In the rows, 100 means zero.
The rows of Z fall into a few groups, and each row is roughly a mix of its group's hidden directions.
Z:
147 113 98 107 90 114 111 98 80 81
87 89 122 111 103 122 144 107 85 101
91 83 118 129 93 109 130 132 103 104
100 66 75 93 77 105 78 84 78 99
106 119 92 131 70 114 78 100 76 95
82 93 123 124 102 121 124 133 108 96
72 118 95 93 80 96 84 75 129 84
126 125 108 74 110 82 95 107 120 73
97 77 93 118 84 112 70 70 100 122
115 108 98 93 146 102 110 117 79 119
115 97 69 91 59 85 95 119 98 107
91 107 95 100 81 98 124 144 78 91
65 74 102 108 98 71 125 108 106 109
65 81 106 117 102 115 132 108 83 112
100 79 94 118 90 77 91 61 122 105
70 97 125 91 134 103 76 92 114 96
110 91 123 104 140 107 106 129 98 119
100 99 95 86 72 126 113 126 77 123
88 114 108 92 120 110 84 61 129 105
104 105 91 88 81 135 93 131 74 108
93 67 108 114 70 86 127 117 89 97
90 72 120 135 121 98 119 104 113 112
139 129 85 102 101 103 103 121 76 96
115 100 122 110 107 143 88 82 83 111
98 87 110 106 127 78 138 79 107 88
81 97 106 130 137 92 100 71 100 105
138 105 117 89 134 110 104 122 103 95
100 97 95 92 101 85 68 143 81 107
146 111 80 111 101 84 96 102 78 89
62 90 118 127 112 110 100 116 115 118
136 117 80 86 86 78 76 111 103 95
75 90 105 71 89 87 76 93 121 126
57 79 101 100 98 84 70 91 92 106
96 109 106 92 79 128 104 136 90 127
122 88 87 122 106 85 69 72 116 107
131 104 82 106 79 100 91 129 80 77
111 102 103 133 119 93 136 85 98 79
108 96 80 133 91 82 86 64 91 92
62 70 110 107 106 104 106 109 95 130
93 89 95 94 96 87 56 74 124 106
62 100 110 100 87 107 98 100 113 141
112 142 95 98 107 124 99 111 115 73
133 105 108 117 121 104 89 72 114 76
64 116 81 104 63 85 93 93 100 103
95 110 108 116 146 74 97 108 96 83
77 101 130 107 117 123 97 129 106 120
85 94 119 102 143 94 87 116 121 116
73 91 117 107 128 94 111 73 123 117
85 97 99 113 123 99 69 65 120 90
85 104 83 95 95 80 72 68 126 85
114 78 89 125 69 102 115 69 106 102
112 121 97 98 128 94 61 87 113 81
81 109 97 79 58 115 124 109 90 99
139 96 91 109 78 96 76 72 105 109
78 95 118 116 108 97 137 73 119 104
106 79 119 130 120 117 99 67 108 95
122 107 102 115 131 109 84 75 126 84
84 99 122 103 143 112 102 79 119 103
87 94 104 112 120 83 86 62 128 89
69 80 119 109 112 97 114 98 106 138
75 129 92 95 86 110 100 141 90 103
89 99 107 89 106 86 123 139 103 69
92 72 95 111 77 81 97 106 89 140
111 116 83 121 93 80 83 64 110 79
126 111 88 76 122 80 79 98 120 81
86 87 128 119 137 106 106 108 110 121
59 82 101 114 90 95 109 69 111 109
139 117 105 104 99 124 122 107 114 79
102 92 67 113 83 73 83 71 90 94
121 106 97 112 67 119 121 78 83 81
72 98 127 116 123 128 101 106 120 111
83 106 116 81 127 84 90 139 97 90
112 108 86 67 92 104 68 130 93 95
102 107 116 94 139 110 135 114 92 88
76 86 120 126 125 102 111 95 122 122
111 88 110 56 84 107 110 75 84 96
93 87 107 133 116 96 92 60 116 96
106 78 115 118 111 68 75 76 109 111
113 107 116 103 147 115 117 97 107 81
116 91 103 96 86 107 127 138 73 109
92 94 124 93 143 113 124 109 90 90
123 114 77 90 68 100 74 109 87 81
118 104 98 107 65 121 127 83 81 84
89 109 95 101 123 80 81 64 128 96
127 122 94 107 88 117 63 100 95 78
96 95 119 113 133 104 138 115 100 83
69 76 114 73 103 115 117 116 106 118
124 99 92 104 86 63 120 119 85 120
104 119 88 110 66 93 133 105 75 102
126 119 69 105 88 95 66 114 90 93
115 88 68 89 90 86 66 110 76 101
61 77 110 111 96 84 92 81 112 122
101 117 99 119 125 75 74 84 126 92
97 127 92 131 93 79 95 69 115 86
102 77 106 100 71 99 100 69 109 134
104 96 97 115 105 97 117 143 76 76
104 105 93 130 110 112 111 53 105 101
108 99 93 127 91 114 146 82 90 100
114 101 94 104 94 96 78 52 122 108
89 98 120 109 128 117 128 129 95 116
133 112 87 121 89 90 114 71 90 79
112 93 106 93 88 97 79 62 134 90
126 118 92 73 97 123 76 108 82 81
132 107 92 125 97 100 118 61 104 96
138 110 87 90 95 105 72 71 110 92
110 87 123 101 116 87 59 119 85 112
89 126 94 90 132 103 83 94 118 68
66 114 120 91 113 135 87 113 106 95
102 113 112 62 103 108 63 115 113 93
Here is one row from each group, named. Which group is each of the other rows in?
105 102 77 134 96 74 72 90 82 105 -> K
77 71 119 113 101 92 122 94 107 132 -> Y
127 108 93 91 83 109 102 142 77 92 -> H

70 107 74 93 83 69 77 105 101 110 -> K
119 113 88 74 94 99 84 141 82 102 -> K
83 76 98 110 110 78 135 75 105 113 -> K
103 107 108 57 102 119 91 133 109 95 -> K
108 117 74 71 69 112 91 120 95 112 -> H
72 77 119 94 100 119 122 119 91 125 -> K
98 125 107 84 120 134 97 130 87 93 -> Y
62 90 127 79 110 104 123 83 102 98 -> Y
79 110 116 133 123 98 76 113 107 119 -> K
